128 stands for zero in the data rows.
Some points, one per row:
[ 92 183 146 122 104 133  97 170 176 109 110 126 132 120 170 180 121  88
 195 124  84 143 178 164 128 162  72 124  75  82]
[153  65 132 151 157 136 154  55 102 182 126  39 102 194 119 151  87  92
  93  97 174  92 180 133 140  97 165 132 134  98]
[168  97 139 136 153 148 163  43  72 177 119  24 134 198 129 188  58  60
 134  90 163  86 211 127 141  87 171  99 168  89]
[ 92 145 132 142 125 152 123 161 175 127 118 111 111 146 163 167 125 114
 163 104  97 153 116 143 130 150 114 140 106 124]
[151 116 125 139 102 134 129  95 100 142 112  98 112 103 132 135 124 125
 104 114 170 119 135 139  92 123 131 118 147 115]
[ 89 168 148 113  72 126  84 191 185  78 115 173 121  70 149 124 151 139
 162 122  79 151 149 167 137 193  78 156  61 104]
[113 123  81 147 112 128 114 197 169 117 146 222  96  72 120  55 219 200
  70 142 148 186   0 121 118 136 112 192 138 233]
[100 180 134 115 115 117 115 146 116 131 112 126 142 114 140 147 112 112
 162 143 128 111 155 150 119 120 101  95 125 106]
[176 118 140 127  54 134 123 115 139 109 112 136 113  63 135 108 113 117
  91  92 152 135 158 162 156 172 141 165 127 127]
[113 167 136 107 139 109 125 133  63 101 128 161 162 122  98 114 124 152
 156 162 108 117 133 104  95 106 113  52 156 100]
[170 121 149 135 100 126 130 109 140 131 117 106 124 122 133 144 104  90
 113  91 147 116 186 158 184 151 139 157 109 123]
[ 74 130 107 126 157 104 106 141 107 130 141 182 132 117  95  77 194 190
 110 174 123 124  55  97  57 105 116 113 145 134]
[119 194 124 122 115 149 128 163 127 104 120 123 159 151 142 170  96 102
 183 126  97 157 123 126 128 127  95  92 151 131]
[117 171 135 115 130 100 121 119  68 107 126 163 176 114 109 121 117 148
 150 166 107 110 141 111  93  97 106  62 159 102]
[160  97 129 140 116 126 135  84 107 143 132 105 112 113 117 107 127 139
  70 112 176 125 110 119 102 110 154 136 154 132]
[161 199 143 122  49 138 106 184 165  58 113 187 142  65 142 127 120 126
 144 112  91 172 135 153 164 185  98 130 112 146]
[104 177 134  96 118 102  94 171 138  90 124 196 154  84 113 101 160 158
 148 152  88 124 130 137 151 146  99 134 105 139]
[146 102 148 127 155 117 144  78 117 142 139  85 138 173 123 147  80  88
 138 118 128 105 195 129 157 111 156 120 127 103]
[149 107 131 139 102 122 129 102 110 148 116  99 104 105 134 117 131 125
  87 119 181 129 133 133  92 124 137 120 145 116]
[ 69 110 100 134 159  99 119 142 123 153 135 168 119 126 107  85 190 195
 100 166 140 121  51 113  74 102 124 126 140 152]
[ 39 248 125 104  93 112  82 215 104  74 133 209 166  72 136 116 173 184
 200 193  79 156  59 122  20 123  35  53 142 101]
[104 144 140  97 145  92 103 137 106 134 123 161 159 119 104 105 135 133
 147 147 125  81 172 145 152 119 129 135 109 116]
[163  72 131 147 164 162 162  60 129 178 131  30 105 195 136 165  74  74
 122  92 148 107 180 122 149 123 176 128 141 102]
[158  78 134 143 169 143 169  56 104 164 134  34 117 193 138 169  93  84
 118 101 149 104 173 107 140 107 169 120 154 100]
[122 150 147 104  97 121 104 161 161  74 129 179 128  84 130 106 143 156
 140 128  79 144 130 131 145 181 101 140  90 123]
[114 155 141 120 150 130 132 121 106 103 127 129 154 133 122 133 133 138
 156 149 100 117 140 118 114 120 121  96 138  97]
[136 108 113 137 152 145 140 113 123 155 135  95 119 166 131 131 119 126
 121 134 142 127 108 115 129  97 150 125 148 142]
[100  94 142 141 175 162 151  94 149 153 133  54 108 207 157 176  98  86
 168 115 116 123 167 128 130 119 140 123 110  82]
[149  51 150 137 166 112 144  37 111 175 128  74 110 161 101 128 110 104
  85 108 158  74 206 125 144 106 189 129 117  80]
[122 147  94 110 137 108 121 173 106 120 142 214 142  90  93  72 172 185
  97 161 140 143  44 118 127 106 125 124 153 213]
[143  86 133 156 179 140 164  73 128 184 136  38 120 215 141 181  68  63
 139 102 149 101 190 129 175 106 169 135 131 124]
[165  66 137 157 164 152 171  51 112 168 132  33 117 196 132 164  80  83
 108  92 140 111 175 117 137 105 176 115 147  89]
[183  71 129 150 184 150 177  41 101 175 137  30 117 225 128 163  78  80
 125 108 143 101 172 101 150  83 188 115 151 111]
12 more points follow, each with its number after it:
[143 143 140 126  85  97 115 126 101 150  99 129 128  83 130 130 109  97
 118 115 183  89 190 186 151 131 120 142 116 115] 0
[107 171 107 125  88 117 102 198 134  96 130 206 130  63 130  93 180 183
 124 146 129 181  25 127  68 134  78 114 148 178] 1
[126 167 119 118 100 109 109 198 137 105 120 197 146  75 123  98 152 145
 128 141 121 141  99 146 160 141 108 157 114 187] 2
[ 90 177 152  99  66 124  92 177 187  79 113 175 127  56 146 123 147 142
 169 118  80 161 149 157 136 195  65 153  66  84] 3
[113 163 125 120 104 116 111 187 149 119 126 194 140  88 120 107 153 158
 129 149 136 143  94 148 164 138  98 156 116 187] 4
[ 91 180 154 111 104 135 101 168 165 106 115 121 133 123 166 169 105  96
 197 124  91 133 185 171 136 162  78 118  80  88] 5
[175 106 144 141 150 165 173  46 101 130 138  18 124 205 140 180  58  85
 161 107 111 128 178  95 125 123 161  75 168  69] 6
[171 109 142 134  96 129 133 113 137 131 104 104 116 109 130 142 103  81
 112  93 150 118 194 160 184 149 151 160 107 129] 7
[154  89 117 142 129 131 140  92 107 149 125 112 105 115 120 105 140 154
  75 125 176 123 113 125 108 120 140 137 157 129] 8
[185 101 126 149  93 155 146 112 132 150 109  86 107 110 153 145 107  98
  87  86 186 141 133 161 153 151 148 157 135 156] 9
[106 116  78 148 120 134 115 205 169 119 156 221 107  83 123  69 221 214
  73 142 145 174   0 108 114 135 119 184 137 236] 10
[104  99 136 150 165 147 139  91 163 160 129  48  99 219 150 177  95  86
 169 104 109 115 163 122 139 122 141 132 107  82] 11
Which two of these numbered points are nearest to each point below, looking only along the 7 directions in which the first points spread most? Their numbers follow each, nearest first.
[110 113  73 152 115 137 116 197 170 121 140 211 105  70 129  71 217 211
  71 132 138 178   0 115 111 143 116 191 138 236] > 10 1
[137 203 125 123 119 154 126 167 122 105 129 121 157 146 150 169 101 111
 187 135  89 153 130 115 128 132  89  80 155 131] > 5 4
[154 189 140 114  58 144 111 180 164  61 110 176 144  68 137 127 140 124
 156 105  92 171 141 141 163 189  94 136 107 138] > 3 2
[153  92 116 137 124 126 147  84 105 154 123 106  99 112 118 107 133 139
  69 115 173 125 109 127 113 121 161 133 157 138] > 8 9
[174 101 138 144 148 167 164  43 103 127 135  24 120 207 133 178  67  95
 146  95 113 125 175  83 130 116 170  74 162  78] > 6 11
[185  45 132 140 204 152 172  27 122 131 157  44 124 231  91 138  85 100
 119  97  99 119 188  67 187 117 216 124 141 105] > 6 11
Here are 12 other points, each followed by its number:
[122 150 108 108 120 110 120 175 118  80 150 246 137  68  81  43 210 208
 101 172 101 154  39  92 100 149 118 140 143 178] 0
[160 129 162 121  66 126 124  92 140 106 110 121 109  84 143 124 102 106
 117  94 132 125 198 163 152 174 126 145 100  83] 1
[118 150 131 108 147 125 131 123 114 105 137 127 150 136 129 134 121 131
 166 140  97 133 145 116 115 122 121  88 135 110] 2
[ 98 159 131 110 136 118  96 180 153  96 129 197 153 111 121 115 149 143
 167 143  76 133 136 130 161 149 100 141  81 130] 3
[ 44 248 115  94  97 105  74 222 110  89 134 215 160  68 147 119 170 182
 203 192  81 147  51 126  14 118  19  53 136  96] 4
[ 95  76 127 125 211 114 129 100 132 171 147  95 124 208 121 133 131 120
 148 144 127  92 149 105 138  90 152 151 108 109] 5
[112 113 151 122 151 119 126  91 109 152 110  84 121 148 131 158 102  99
 151 127 146  87 180 156 114 104 135 115 117  80] 6
[112 134 143 138 130 152 139  91 137 143 124  37 121 187 169 196  90  85
 170 121 118 119 173 131  88 115 104  89 122  64] 7
[122 155 113 122 155 120 123 177 125 126 134 183 162 128 111 100 140 136
 145 149 114 131 105 127 168 112 127 137 126 190] 8
[148  62 129 129 151 115 144  90 121 167 127 100 112 134 116 115 125 113
  72 116 172  93 146 141 158 119 178 165 129 140] 9
[148  72 132 142 148 117 148  82 119 167 122 102 106 135 116 121 120 111
  80 108 171  93 159 141 148 110 168 165 123 126] 10
[ 86 228 119 100  72 104  65 255 150  49 116 255 167  22 135  79 191 197
 156 167  91 173  44 151 117 173  52 139 102 177] 11
Which two of these numbered points are nearest to each point below, looking only along the 7 directions in which the first points spread most? Their numbers follow each, nearest first.
[129 199 131 127 119 147 133 158 126 101 132 128 152 146 145 168  93 110
 180 132 104 151 127 120 122 135 107  78 153 130] > 2 8
[129 189 134 122 112 158 130 154 125 107 126 121 156 143 151 166 100 118
 178 134 102 153 127 115 123 127  93  75 152 139] > 2 8
[155  70 125 144 156 149 153  60 111 192 127  36 110 188 133 155  91  85
 107 101 179  99 175 133 132 106 176 136 146 116] > 10 9
[124 195 128 121 124 148 135 166 124 103 128 116 160 140 148 170  93 109
 185 131 100 151 127 127 128 128  97  73 146 129] > 2 8
[112 104 136 132 132 133 122 100 129 141 133  90 120 150 138 138 128 131
 134 131 106 112 148 115  95 142 126 113 117  61] > 6 2
[150 103 130 134 107 121 133  91 120 150 125  93 101 102 134 125 126 132
  91 119 164 114 129 139  98 130 136 124 154 107] > 10 9
